128 stands for zero in the data rows.
Here are some points:
[101, 94, 124, 91, 121, 133, 143, 111, 141, 88, 130, 189, 180, 111, 122, 210, 135, 90, 138, 112, 182, 75, 123, 106, 120, 65, 96]
[94, 102, 170, 99, 101, 144, 157, 100, 161, 82, 139, 193, 177, 112, 183, 220, 192, 59, 153, 120, 192, 117, 113, 53, 113, 25, 128]
[118, 135, 63, 131, 105, 128, 86, 218, 126, 98, 114, 126, 141, 123, 47, 158, 52, 136, 137, 84, 85, 76, 100, 158, 155, 136, 129]
[132, 55, 154, 67, 216, 137, 177, 29, 68, 150, 97, 162, 81, 92, 179, 52, 132, 123, 85, 131, 169, 103, 255, 178, 119, 204, 17]
[130, 162, 170, 189, 78, 122, 120, 144, 171, 132, 193, 90, 149, 191, 170, 160, 171, 117, 155, 143, 112, 189, 65, 34, 115, 50, 222]
[138, 134, 67, 129, 73, 130, 85, 179, 154, 77, 160, 172, 179, 137, 50, 217, 110, 115, 152, 106, 131, 57, 66, 97, 140, 52, 150]
[117, 163, 36, 188, 72, 108, 89, 255, 132, 109, 140, 80, 161, 174, 7, 191, 25, 150, 145, 117, 38, 93, 19, 120, 183, 135, 224]
[158, 147, 123, 176, 108, 103, 126, 136, 161, 134, 182, 97, 177, 178, 106, 156, 153, 155, 130, 146, 114, 140, 53, 82, 110, 89, 214]
[72, 110, 141, 96, 115, 140, 129, 132, 153, 73, 108, 169, 155, 100, 140, 201, 152, 75, 145, 111, 160, 96, 107, 90, 128, 68, 133]
[112, 114, 182, 135, 113, 129, 136, 137, 154, 110, 142, 141, 127, 138, 194, 153, 158, 89, 140, 108, 145, 163, 140, 76, 132, 86, 149]
[121, 62, 200, 43, 177, 160, 181, 0, 126, 127, 113, 209, 96, 72, 204, 102, 204, 92, 100, 138, 219, 120, 221, 137, 86, 131, 18]
[125, 93, 70, 105, 139, 121, 122, 145, 127, 107, 118, 156, 166, 123, 60, 154, 80, 133, 110, 122, 123, 59, 105, 144, 132, 135, 131]
[116, 108, 213, 110, 150, 117, 176, 49, 154, 127, 153, 145, 131, 116, 222, 134, 222, 100, 117, 145, 189, 170, 147, 81, 90, 89, 134]
[125, 119, 72, 119, 125, 124, 108, 167, 108, 120, 99, 125, 131, 119, 69, 128, 69, 147, 114, 102, 98, 87, 136, 181, 131, 155, 117]
[151, 179, 143, 198, 96, 121, 110, 145, 154, 147, 178, 80, 132, 170, 146, 121, 154, 143, 141, 155, 90, 185, 63, 85, 123, 97, 201]
[134, 123, 163, 127, 119, 134, 139, 99, 130, 118, 146, 167, 145, 135, 167, 138, 172, 127, 130, 143, 151, 139, 128, 89, 111, 93, 135]
[136, 135, 147, 150, 112, 124, 118, 116, 148, 129, 152, 123, 149, 143, 121, 124, 161, 136, 134, 119, 137, 139, 104, 108, 113, 93, 145]
[135, 125, 221, 124, 152, 133, 159, 32, 123, 161, 135, 128, 84, 107, 236, 75, 206, 118, 109, 151, 166, 204, 179, 117, 96, 129, 94]
[146, 160, 33, 177, 79, 126, 67, 233, 137, 133, 136, 105, 152, 161, 12, 153, 50, 170, 137, 105, 62, 95, 62, 158, 148, 140, 177]
[130, 124, 179, 131, 95, 130, 147, 106, 167, 103, 159, 162, 165, 140, 174, 192, 196, 83, 153, 129, 169, 137, 92, 55, 98, 50, 155]
[143, 159, 142, 178, 142, 109, 164, 116, 128, 166, 152, 58, 104, 168, 156, 111, 155, 159, 127, 162, 104, 199, 90, 105, 124, 149, 205]
[134, 96, 155, 83, 159, 150, 157, 79, 112, 126, 113, 179, 99, 103, 173, 94, 157, 119, 111, 122, 162, 126, 201, 136, 108, 148, 61]
[158, 164, 183, 197, 114, 113, 134, 119, 158, 164, 196, 73, 131, 177, 181, 77, 193, 143, 132, 170, 111, 210, 115, 70, 93, 106, 196]
[125, 114, 84, 101, 106, 135, 103, 167, 127, 91, 110, 153, 144, 117, 66, 167, 87, 132, 130, 115, 135, 84, 123, 163, 150, 124, 111]
[136, 173, 182, 200, 92, 113, 109, 153, 166, 144, 170, 63, 119, 145, 179, 88, 168, 114, 150, 134, 98, 215, 88, 88, 102, 86, 209]
[123, 143, 129, 156, 139, 122, 137, 130, 129, 147, 135, 85, 115, 156, 128, 101, 129, 148, 121, 144, 123, 181, 111, 131, 129, 169, 157]
[145, 162, 94, 154, 104, 123, 106, 175, 125, 135, 123, 87, 110, 145, 66, 120, 100, 165, 138, 129, 82, 136, 86, 160, 138, 165, 140]
[130, 90, 74, 64, 182, 146, 124, 100, 70, 121, 62, 178, 110, 77, 66, 105, 53, 154, 109, 108, 137, 49, 206, 214, 146, 205, 4]
[124, 177, 92, 173, 97, 121, 87, 195, 155, 133, 123, 73, 133, 137, 77, 136, 84, 141, 145, 132, 71, 143, 65, 153, 136, 140, 190]
[140, 161, 97, 162, 153, 119, 117, 178, 94, 172, 113, 64, 59, 144, 112, 35, 68, 168, 118, 114, 54, 160, 160, 193, 152, 221, 143]
[156, 138, 137, 139, 154, 127, 126, 76, 128, 159, 130, 101, 130, 142, 125, 76, 144, 162, 117, 158, 124, 133, 134, 132, 129, 158, 124]
[110, 135, 192, 136, 116, 127, 148, 94, 155, 121, 147, 133, 120, 122, 218, 145, 197, 85, 147, 146, 163, 189, 120, 61, 108, 66, 141]
[160, 159, 155, 170, 145, 122, 129, 102, 120, 173, 134, 78, 94, 152, 155, 58, 141, 160, 124, 153, 91, 186, 142, 137, 126, 161, 145]
[143, 143, 102, 147, 134, 126, 104, 153, 108, 146, 121, 95, 116, 146, 97, 96, 102, 155, 141, 124, 101, 133, 111, 142, 145, 149, 146]
[114, 135, 138, 141, 88, 122, 125, 169, 167, 117, 139, 126, 154, 143, 128, 192, 131, 114, 148, 127, 131, 123, 82, 91, 140, 81, 166]
[142, 146, 128, 161, 83, 124, 108, 188, 158, 119, 171, 99, 170, 173, 113, 175, 119, 124, 155, 122, 99, 131, 57, 80, 138, 67, 207]
[118, 95, 180, 100, 123, 127, 148, 105, 142, 105, 140, 173, 144, 121, 174, 175, 177, 86, 140, 132, 180, 123, 136, 85, 117, 70, 119]
[151, 140, 184, 156, 134, 121, 137, 102, 137, 164, 131, 90, 101, 137, 202, 55, 184, 145, 121, 156, 125, 215, 151, 126, 105, 144, 136]
[117, 121, 149, 128, 138, 113, 152, 108, 130, 138, 128, 114, 107, 137, 152, 122, 132, 133, 124, 146, 138, 145, 129, 113, 130, 148, 133]
[142, 143, 114, 136, 126, 139, 91, 158, 105, 139, 108, 137, 100, 119, 116, 69, 111, 144, 131, 114, 100, 147, 169, 179, 132, 164, 96]
[112, 134, 71, 144, 84, 122, 109, 193, 147, 108, 128, 118, 169, 146, 61, 207, 73, 128, 148, 118, 103, 102, 61, 117, 143, 104, 166]
[90, 76, 104, 60, 179, 119, 144, 87, 91, 123, 90, 151, 124, 86, 111, 119, 94, 118, 102, 112, 148, 64, 180, 168, 141, 174, 80]
[126, 104, 126, 98, 135, 132, 159, 111, 130, 111, 133, 160, 152, 122, 129, 160, 138, 110, 131, 117, 159, 117, 147, 107, 117, 109, 110]
[104, 96, 179, 75, 135, 154, 152, 84, 127, 107, 105, 189, 112, 89, 208, 150, 169, 76, 128, 112, 190, 133, 186, 135, 117, 110, 51]
[159, 156, 134, 165, 121, 125, 123, 125, 117, 147, 137, 102, 118, 145, 117, 84, 140, 167, 124, 144, 101, 168, 128, 143, 114, 153, 150]
[119, 118, 147, 133, 150, 119, 137, 114, 119, 141, 125, 100, 108, 137, 173, 107, 136, 113, 118, 125, 114, 144, 149, 112, 132, 130, 142]
[112, 119, 132, 144, 103, 134, 129, 149, 154, 107, 142, 142, 162, 138, 141, 171, 144, 111, 150, 125, 131, 125, 108, 99, 131, 84, 145]
[141, 151, 141, 161, 111, 110, 132, 139, 143, 142, 155, 93, 145, 143, 139, 130, 145, 126, 130, 141, 124, 172, 95, 115, 120, 115, 164]
[112, 95, 140, 100, 122, 129, 147, 98, 145, 101, 135, 187, 156, 116, 147, 187, 162, 95, 133, 125, 176, 98, 123, 82, 112, 78, 112]
Then 24 other points, each followed by its number:
[115, 94, 128, 72, 126, 134, 148, 119, 127, 98, 116, 188, 156, 120, 123, 183, 136, 91, 120, 102, 168, 83, 138, 112, 124, 94, 97] 0
[131, 145, 160, 133, 141, 125, 143, 98, 131, 161, 112, 90, 96, 104, 155, 71, 150, 143, 114, 150, 149, 175, 160, 152, 103, 174, 103] 1
[125, 122, 146, 108, 147, 147, 142, 118, 110, 135, 98, 132, 86, 103, 148, 99, 130, 124, 130, 121, 131, 138, 177, 152, 128, 162, 89] 2
[158, 191, 47, 194, 113, 113, 94, 229, 124, 152, 106, 46, 91, 153, 21, 76, 48, 209, 131, 124, 40, 145, 75, 188, 157, 220, 177] 3
[143, 146, 147, 159, 140, 111, 148, 122, 134, 159, 158, 85, 104, 161, 158, 94, 155, 143, 122, 156, 117, 181, 121, 106, 127, 133, 169] 4
[159, 159, 156, 168, 86, 116, 119, 136, 154, 139, 168, 91, 121, 154, 161, 119, 162, 150, 132, 143, 115, 199, 101, 105, 100, 110, 177] 5
[100, 143, 99, 127, 90, 134, 106, 185, 150, 97, 106, 130, 143, 119, 90, 193, 102, 116, 155, 113, 108, 103, 92, 116, 151, 100, 142] 6
[132, 169, 77, 165, 83, 118, 99, 205, 135, 110, 127, 112, 144, 143, 62, 161, 92, 140, 143, 120, 87, 116, 72, 132, 155, 131, 173] 7
[134, 130, 65, 148, 153, 108, 121, 166, 99, 144, 113, 97, 118, 153, 51, 99, 60, 183, 116, 130, 83, 111, 120, 172, 149, 190, 135] 8
[101, 96, 66, 87, 116, 137, 117, 171, 113, 78, 75, 193, 145, 94, 74, 189, 72, 108, 138, 95, 143, 55, 138, 154, 157, 127, 65] 9
[181, 140, 119, 157, 161, 124, 124, 112, 85, 176, 129, 95, 95, 134, 108, 34, 103, 203, 109, 149, 93, 141, 160, 181, 135, 215, 117] 10
[93, 108, 121, 110, 113, 132, 121, 145, 148, 84, 110, 151, 164, 100, 114, 222, 119, 98, 143, 116, 146, 77, 81, 104, 138, 81, 135] 11
[121, 100, 192, 92, 160, 141, 135, 58, 148, 136, 115, 144, 115, 100, 193, 72, 199, 95, 112, 136, 160, 138, 183, 138, 83, 112, 98] 12
[103, 111, 100, 97, 102, 139, 111, 146, 154, 78, 137, 182, 183, 112, 91, 233, 114, 95, 152, 114, 150, 63, 89, 91, 135, 71, 135] 13
[111, 133, 134, 120, 98, 139, 112, 147, 144, 92, 117, 146, 128, 106, 131, 176, 121, 99, 151, 120, 141, 112, 119, 107, 137, 91, 109] 14
[135, 102, 133, 114, 164, 121, 152, 97, 115, 143, 140, 142, 120, 135, 160, 112, 143, 122, 119, 127, 133, 116, 169, 114, 131, 115, 114] 15
[122, 134, 34, 122, 155, 117, 102, 188, 81, 139, 87, 108, 105, 126, 26, 97, 26, 184, 116, 104, 92, 74, 152, 219, 166, 231, 101] 16
[124, 77, 138, 85, 173, 142, 162, 61, 106, 122, 130, 185, 141, 111, 166, 137, 152, 99, 114, 129, 175, 90, 184, 108, 126, 121, 76] 17
[126, 107, 118, 113, 146, 133, 139, 110, 122, 111, 128, 157, 134, 127, 110, 158, 119, 123, 122, 121, 146, 87, 135, 138, 145, 131, 99] 18
[165, 167, 122, 184, 166, 119, 136, 137, 90, 207, 130, 36, 55, 168, 139, 0, 102, 194, 96, 152, 59, 202, 174, 179, 126, 231, 157] 19
[121, 142, 120, 133, 116, 125, 120, 146, 121, 127, 126, 105, 115, 130, 138, 109, 132, 119, 126, 121, 108, 134, 125, 133, 133, 140, 141] 20
[122, 128, 107, 132, 141, 125, 122, 116, 108, 145, 106, 126, 109, 119, 109, 96, 102, 153, 112, 126, 110, 119, 151, 163, 139, 173, 110] 21
[137, 138, 69, 142, 99, 128, 107, 193, 128, 96, 145, 152, 174, 149, 67, 189, 94, 127, 142, 117, 105, 79, 85, 116, 152, 95, 151] 22
[127, 112, 48, 98, 142, 147, 90, 141, 105, 127, 91, 167, 150, 108, 36, 162, 70, 143, 131, 114, 123, 34, 130, 169, 151, 151, 62] 23
Which two of these numbered points are nearest to each point below, ignoring the 3 directions in which the first points spread most? Their numbers follow each, nearest first.
[126, 108, 140, 108, 116, 123, 148, 108, 150, 106, 154, 163, 162, 132, 156, 194, 162, 87, 129, 130, 170, 117, 114, 68, 120, 62, 139] > 4 0
[137, 113, 82, 110, 141, 139, 114, 135, 105, 123, 111, 163, 136, 125, 90, 125, 92, 147, 110, 118, 137, 72, 168, 182, 129, 168, 67] > 22 10
[137, 135, 157, 133, 144, 131, 156, 88, 133, 143, 119, 119, 113, 125, 160, 107, 155, 136, 127, 162, 159, 175, 139, 128, 125, 155, 110] > 3 1
[103, 116, 181, 96, 142, 149, 153, 83, 140, 119, 109, 137, 113, 106, 195, 140, 181, 107, 127, 137, 173, 155, 152, 113, 112, 126, 79] > 6 2
[133, 140, 75, 149, 130, 126, 114, 150, 122, 136, 137, 109, 143, 140, 74, 132, 90, 166, 117, 124, 108, 112, 112, 148, 137, 157, 130] > 18 8
[128, 115, 198, 107, 114, 146, 135, 56, 160, 118, 151, 172, 169, 127, 197, 175, 224, 87, 150, 143, 185, 132, 104, 57, 98, 37, 134] > 23 13
[106, 84, 139, 83, 147, 142, 147, 83, 117, 100, 104, 208, 144, 94, 151, 170, 141, 96, 125, 111, 188, 74, 167, 124, 123, 105, 46] > 21 18
[138, 77, 74, 61, 196, 138, 138, 74, 83, 136, 89, 180, 135, 95, 76, 108, 85, 160, 94, 121, 160, 46, 194, 202, 132, 201, 34] > 10 8
[94, 102, 118, 107, 123, 139, 122, 122, 143, 93, 139, 165, 180, 113, 124, 210, 140, 81, 141, 116, 157, 80, 91, 82, 139, 72, 151] > 13 21
[150, 143, 113, 146, 136, 127, 110, 123, 116, 136, 132, 115, 121, 136, 97, 97, 118, 175, 137, 141, 108, 128, 129, 149, 126, 155, 130] > 10 13
[139, 170, 71, 186, 102, 130, 92, 209, 133, 137, 150, 83, 139, 164, 43, 132, 71, 176, 133, 124, 49, 104, 67, 146, 152, 148, 181] > 18 13
[134, 146, 0, 100, 123, 141, 62, 175, 88, 108, 66, 159, 148, 100, 0, 159, 14, 192, 144, 108, 103, 13, 112, 236, 158, 195, 57] > 23 13
[138, 104, 86, 98, 179, 123, 128, 102, 90, 126, 107, 153, 124, 125, 92, 107, 91, 150, 111, 122, 132, 65, 161, 156, 148, 173, 95] > 17 8
[97, 88, 106, 68, 104, 145, 127, 131, 151, 48, 119, 227, 197, 100, 102, 255, 123, 66, 153, 95, 184, 41, 95, 100, 126, 44, 105] > 13 21
[158, 137, 131, 148, 155, 124, 144, 93, 117, 181, 124, 80, 98, 145, 129, 55, 125, 183, 106, 156, 114, 166, 131, 156, 108, 202, 130] > 8 18
[114, 78, 158, 50, 175, 126, 166, 48, 101, 120, 108, 172, 136, 95, 173, 103, 147, 105, 95, 126, 175, 97, 194, 149, 101, 140, 61] > 0 8
[137, 150, 112, 170, 102, 120, 107, 182, 134, 139, 151, 95, 139, 156, 95, 124, 118, 149, 132, 122, 83, 151, 83, 134, 127, 119, 187] > 0 21
[135, 176, 49, 180, 112, 98, 105, 203, 127, 146, 131, 50, 143, 175, 42, 139, 59, 198, 146, 132, 62, 130, 42, 140, 157, 172, 210] > 8 16
[118, 116, 148, 113, 112, 132, 122, 120, 153, 121, 132, 123, 150, 119, 139, 118, 164, 109, 119, 126, 110, 114, 131, 121, 105, 91, 154] > 12 20
[130, 112, 159, 135, 147, 109, 167, 97, 123, 137, 149, 99, 104, 130, 183, 105, 160, 124, 107, 135, 138, 156, 148, 124, 119, 140, 133] > 4 19
[141, 123, 78, 132, 154, 130, 109, 142, 80, 149, 89, 123, 81, 114, 83, 45, 64, 181, 117, 122, 94, 127, 172, 209, 150, 232, 67] > 9 7
[154, 133, 129, 141, 180, 127, 143, 85, 92, 167, 102, 108, 82, 124, 128, 68, 125, 166, 108, 145, 116, 152, 159, 170, 125, 201, 110] > 18 13
[113, 52, 207, 29, 194, 145, 198, 0, 102, 117, 109, 204, 105, 69, 245, 108, 191, 85, 93, 138, 235, 108, 237, 122, 92, 114, 21] > 4 19
[121, 125, 156, 128, 110, 128, 151, 136, 136, 119, 147, 121, 135, 144, 153, 151, 149, 104, 133, 127, 154, 154, 111, 102, 125, 97, 144] > 0 16
[92, 76, 116, 78, 129, 130, 147, 126, 126, 73, 115, 197, 167, 101, 126, 226, 116, 73, 127, 97, 163, 49, 139, 95, 139, 80, 109] > 19 4
[153, 116, 155, 110, 185, 119, 142, 60, 109, 183, 111, 89, 80, 110, 172, 0, 152, 151, 80, 147, 103, 169, 210, 192, 91, 199, 92] > 12 0
[126, 146, 155, 152, 173, 115, 145, 93, 128, 162, 124, 64, 84, 129, 171, 64, 146, 144, 111, 153, 107, 175, 133, 132, 121, 164, 148] > 11 13
[152, 157, 168, 161, 112, 128, 130, 132, 139, 149, 144, 106, 120, 139, 155, 102, 164, 137, 133, 145, 128, 187, 123, 117, 116, 135, 152] > 7 5
[118, 134, 43, 125, 119, 136, 82, 165, 117, 109, 102, 148, 152, 113, 20, 144, 69, 166, 138, 119, 89, 45, 108, 175, 151, 143, 102] > 23 21
[145, 126, 199, 105, 165, 133, 178, 54, 113, 162, 109, 108, 86, 127, 209, 65, 180, 134, 117, 164, 172, 209, 170, 126, 101, 157, 86] > 3 0
[117, 82, 88, 93, 175, 124, 135, 140, 86, 123, 118, 154, 119, 133, 83, 107, 77, 134, 111, 82, 127, 70, 189, 162, 161, 173, 71] > 15 19
[151, 194, 109, 182, 131, 126, 98, 159, 129, 185, 118, 20, 73, 147, 114, 30, 100, 191, 128, 145, 61, 186, 109, 167, 141, 202, 168] > 6 1
[104, 162, 128, 167, 109, 114, 140, 179, 155, 119, 160, 91, 134, 153, 122, 178, 124, 123, 156, 128, 120, 168, 58, 82, 141, 94, 204] > 16 4
[104, 120, 71, 145, 118, 109, 107, 166, 126, 113, 125, 115, 158, 144, 69, 185, 79, 140, 138, 126, 97, 93, 86, 112, 150, 124, 156] > 8 4
[146, 106, 130, 111, 135, 123, 120, 116, 112, 127, 144, 169, 157, 127, 118, 140, 116, 130, 119, 120, 148, 91, 152, 130, 124, 124, 99] > 10 22
[133, 108, 114, 112, 192, 120, 167, 92, 87, 163, 116, 104, 86, 126, 134, 60, 103, 160, 91, 133, 117, 128, 190, 171, 140, 203, 107] > 4 8
Here are 24 other points, each followed by its number:
[117, 127, 143, 98, 119, 139, 119, 123, 142, 105, 118, 170, 131, 109, 133, 146, 132, 109, 132, 111, 160, 115, 143, 134, 123, 98, 82] 0
[110, 129, 115, 115, 88, 139, 111, 175, 147, 87, 117, 165, 139, 108, 132, 182, 125, 95, 152, 99, 150, 116, 116, 123, 137, 76, 107] 1
[131, 171, 84, 174, 121, 106, 100, 201, 106, 156, 121, 56, 88, 158, 88, 89, 62, 160, 126, 129, 60, 157, 127, 166, 158, 186, 176] 2
[129, 143, 124, 166, 86, 126, 115, 164, 167, 111, 169, 106, 164, 151, 130, 164, 142, 115, 142, 124, 130, 132, 79, 80, 133, 76, 179] 3
[128, 153, 239, 160, 127, 110, 178, 79, 157, 168, 167, 63, 88, 152, 251, 84, 212, 100, 123, 165, 138, 250, 131, 66, 98, 106, 185] 4
[115, 92, 239, 90, 141, 132, 183, 28, 156, 125, 147, 167, 119, 110, 255, 119, 246, 63, 115, 158, 207, 188, 172, 62, 79, 72, 102] 5
[132, 121, 154, 112, 124, 128, 132, 105, 139, 127, 138, 145, 135, 119, 146, 142, 146, 119, 134, 135, 159, 129, 114, 110, 116, 102, 125] 6
[144, 139, 180, 185, 99, 118, 140, 132, 161, 144, 191, 88, 132, 183, 195, 132, 187, 124, 127, 152, 109, 209, 92, 77, 105, 91, 200] 7
[95, 118, 111, 110, 85, 124, 118, 173, 164, 68, 139, 167, 167, 117, 107, 242, 124, 94, 167, 107, 146, 96, 84, 81, 154, 44, 154] 8
[168, 134, 143, 150, 146, 121, 129, 101, 119, 150, 159, 129, 119, 144, 159, 98, 152, 142, 125, 145, 134, 165, 134, 111, 115, 136, 127] 9
[155, 158, 155, 171, 108, 131, 106, 151, 137, 164, 143, 72, 109, 155, 150, 90, 142, 151, 144, 150, 97, 192, 112, 112, 128, 122, 167] 10
[129, 92, 130, 82, 126, 141, 128, 94, 124, 104, 118, 209, 156, 97, 145, 153, 158, 91, 128, 115, 178, 84, 160, 126, 103, 83, 79] 11
[127, 129, 141, 107, 151, 115, 145, 107, 116, 148, 112, 112, 115, 109, 122, 102, 129, 137, 106, 124, 135, 145, 140, 155, 119, 172, 116] 12
[147, 162, 76, 153, 117, 114, 116, 161, 118, 149, 112, 91, 122, 132, 54, 114, 94, 181, 132, 139, 106, 136, 88, 167, 140, 177, 128] 13
[135, 121, 108, 124, 149, 131, 125, 125, 110, 142, 125, 120, 120, 124, 112, 106, 104, 137, 123, 128, 109, 110, 151, 147, 136, 159, 111] 14
[139, 77, 139, 84, 186, 135, 162, 47, 99, 136, 129, 166, 123, 107, 163, 97, 128, 126, 92, 130, 166, 99, 186, 136, 119, 163, 73] 15
[165, 170, 121, 170, 157, 124, 128, 123, 95, 176, 126, 73, 70, 135, 134, 13, 118, 191, 123, 143, 74, 173, 155, 185, 122, 208, 124] 16
[123, 118, 100, 104, 139, 125, 130, 124, 112, 129, 97, 144, 122, 106, 92, 122, 117, 136, 111, 127, 148, 107, 145, 171, 130, 155, 84] 17
[95, 85, 63, 86, 127, 138, 113, 158, 98, 87, 87, 196, 147, 97, 53, 184, 60, 108, 137, 90, 143, 24, 158, 169, 171, 124, 60] 18
[151, 184, 152, 217, 69, 111, 115, 182, 182, 136, 208, 62, 157, 198, 146, 151, 160, 134, 152, 143, 89, 189, 38, 38, 111, 52, 255] 19
[157, 131, 139, 127, 177, 122, 149, 82, 86, 164, 117, 111, 63, 120, 146, 42, 125, 170, 111, 148, 130, 171, 192, 175, 136, 196, 92] 20
[99, 134, 167, 138, 103, 121, 150, 131, 159, 123, 127, 106, 134, 136, 167, 168, 165, 86, 131, 135, 156, 169, 88, 98, 120, 90, 165] 21
[151, 140, 129, 141, 165, 125, 142, 106, 88, 184, 134, 88, 84, 145, 138, 48, 123, 170, 93, 148, 86, 164, 164, 167, 130, 205, 129] 22
[104, 93, 132, 91, 133, 128, 139, 138, 119, 98, 107, 168, 137, 100, 134, 165, 112, 100, 125, 91, 150, 95, 146, 118, 145, 122, 104] 23
The same question for these:
[153, 114, 78, 118, 176, 118, 125, 151, 89, 149, 108, 111, 93, 136, 78, 47, 51, 173, 91, 116, 79, 97, 191, 203, 147, 213, 90] > 19 14
[100, 86, 186, 69, 160, 150, 151, 60, 108, 112, 110, 162, 95, 81, 222, 109, 176, 74, 107, 121, 169, 137, 208, 134, 107, 117, 74] > 2 23
[147, 167, 74, 163, 110, 123, 92, 185, 112, 129, 136, 101, 124, 148, 73, 117, 84, 158, 135, 122, 82, 117, 96, 152, 155, 150, 148] > 16 3
[156, 125, 116, 127, 127, 137, 116, 121, 122, 142, 130, 154, 149, 124, 100, 129, 134, 135, 129, 118, 134, 112, 141, 153, 115, 123, 102] > 11 9
[139, 119, 147, 156, 113, 113, 123, 143, 147, 147, 175, 106, 143, 162, 141, 122, 132, 130, 128, 135, 99, 159, 102, 101, 119, 108, 183] > 7 19
[118, 124, 137, 106, 74, 148, 110, 159, 152, 85, 107, 184, 143, 99, 125, 186, 140, 86, 161, 99, 166, 115, 120, 114, 125, 70, 96] > 1 0
[110, 128, 177, 143, 99, 135, 125, 131, 152, 100, 153, 149, 149, 134, 185, 161, 171, 93, 149, 116, 154, 148, 129, 72, 118, 63, 143] > 18 10
[137, 157, 79, 174, 107, 128, 92, 167, 129, 149, 134, 74, 109, 147, 63, 71, 92, 179, 127, 124, 77, 130, 119, 169, 144, 162, 164] > 3 16
[146, 176, 135, 219, 93, 106, 114, 166, 152, 168, 172, 36, 114, 187, 148, 84, 132, 161, 145, 136, 66, 206, 90, 112, 126, 138, 208] > 3 18
[121, 172, 51, 157, 104, 118, 70, 213, 124, 119, 115, 85, 127, 130, 30, 131, 41, 177, 155, 116, 55, 91, 83, 178, 173, 171, 160] > 8 16
[143, 170, 109, 190, 97, 124, 93, 197, 140, 149, 145, 61, 127, 157, 101, 107, 111, 148, 142, 128, 67, 151, 80, 129, 131, 127, 206] > 3 10
[95, 127, 39, 102, 81, 143, 55, 232, 116, 70, 75, 174, 154, 90, 19, 190, 32, 122, 163, 71, 83, 22, 122, 180, 182, 114, 92] > 1 0
[123, 129, 130, 108, 149, 133, 136, 117, 113, 132, 79, 119, 90, 101, 147, 93, 114, 149, 124, 136, 138, 152, 158, 165, 130, 178, 80] > 8 21
[107, 106, 94, 103, 152, 136, 115, 127, 124, 109, 104, 148, 140, 112, 80, 155, 92, 121, 134, 122, 122, 62, 133, 150, 150, 125, 104] > 14 6
[122, 121, 114, 114, 88, 152, 113, 157, 142, 88, 118, 163, 156, 104, 106, 191, 122, 98, 140, 116, 144, 94, 100, 109, 138, 95, 112] > 10 0
[139, 122, 196, 110, 150, 133, 150, 67, 137, 140, 129, 143, 99, 114, 216, 98, 185, 111, 118, 132, 178, 183, 177, 121, 98, 113, 89] > 0 10
[143, 125, 138, 115, 163, 135, 142, 82, 86, 154, 83, 119, 83, 102, 137, 41, 123, 160, 104, 137, 148, 154, 207, 201, 125, 217, 56] > 17 13
[162, 131, 191, 158, 142, 128, 155, 64, 139, 161, 168, 125, 116, 145, 213, 92, 216, 128, 119, 172, 153, 199, 131, 89, 101, 111, 145] > 9 22
[122, 148, 144, 144, 107, 131, 115, 147, 136, 138, 135, 102, 115, 141, 148, 120, 139, 115, 145, 142, 131, 151, 114, 112, 136, 110, 149] > 10 18
[146, 118, 16, 106, 155, 134, 82, 182, 83, 113, 95, 167, 143, 120, 5, 132, 41, 179, 124, 103, 100, 16, 147, 193, 154, 175, 68] > 9 11
[86, 96, 89, 74, 153, 125, 149, 143, 122, 92, 87, 149, 142, 92, 92, 176, 78, 94, 113, 106, 138, 66, 143, 156, 144, 138, 93] > 4 21
[103, 137, 195, 139, 97, 142, 121, 117, 184, 113, 158, 116, 146, 128, 200, 156, 191, 81, 158, 130, 145, 166, 107, 61, 111, 39, 173] > 10 0
[133, 86, 181, 80, 171, 143, 170, 39, 107, 135, 117, 170, 113, 98, 223, 95, 174, 100, 114, 143, 186, 139, 198, 117, 113, 140, 61] > 14 3
[116, 149, 97, 136, 134, 113, 113, 138, 125, 139, 99, 91, 103, 122, 95, 102, 99, 155, 131, 129, 94, 126, 135, 162, 143, 179, 139] > 8 5
[134, 190, 181, 222, 74, 105, 125, 164, 176, 164, 189, 49, 121, 177, 191, 126, 169, 126, 153, 161, 90, 224, 57, 67, 116, 86, 251] > 2 4
[126, 113, 89, 121, 112, 130, 102, 191, 123, 99, 121, 145, 148, 120, 87, 159, 78, 117, 126, 93, 98, 71, 128, 142, 158, 119, 125] > 23 3
[116, 176, 69, 191, 84, 134, 53, 243, 150, 130, 146, 50, 159, 160, 41, 131, 81, 144, 147, 108, 36, 103, 46, 137, 147, 111, 230] > 3 14
[116, 103, 104, 98, 138, 128, 135, 142, 110, 92, 101, 177, 139, 113, 108, 172, 99, 113, 138, 112, 142, 74, 153, 150, 146, 122, 80] > 18 8
[102, 95, 64, 100, 125, 129, 105, 211, 100, 85, 97, 161, 126, 121, 55, 156, 30, 125, 132, 62, 98, 38, 165, 174, 170, 152, 88] > 23 2
[160, 194, 83, 230, 78, 108, 64, 224, 159, 167, 161, 34, 122, 191, 76, 97, 99, 186, 150, 117, 39, 176, 42, 121, 140, 137, 227] > 3 10
[113, 146, 142, 119, 140, 132, 146, 125, 137, 127, 96, 116, 111, 115, 131, 126, 110, 136, 128, 135, 140, 142, 122, 147, 136, 147, 106] > 21 12
[157, 157, 144, 135, 137, 122, 145, 107, 119, 176, 121, 100, 96, 123, 128, 71, 142, 164, 104, 161, 128, 166, 124, 156, 103, 183, 122] > 13 17
[132, 165, 129, 173, 84, 127, 131, 169, 143, 139, 143, 82, 129, 160, 117, 147, 130, 140, 137, 145, 122, 170, 69, 106, 134, 117, 184] > 17 21
[150, 132, 212, 143, 125, 127, 171, 49, 150, 128, 175, 137, 128, 142, 247, 111, 227, 105, 118, 147, 175, 199, 130, 58, 83, 71, 157] > 19 9
[124, 99, 200, 86, 172, 141, 162, 47, 112, 140, 102, 164, 91, 93, 225, 90, 181, 109, 105, 145, 180, 155, 204, 137, 102, 139, 52] > 10 6
[109, 105, 88, 95, 113, 134, 116, 156, 132, 80, 109, 189, 158, 109, 63, 203, 89, 112, 132, 105, 150, 71, 116, 140, 153, 103, 109] > 20 17
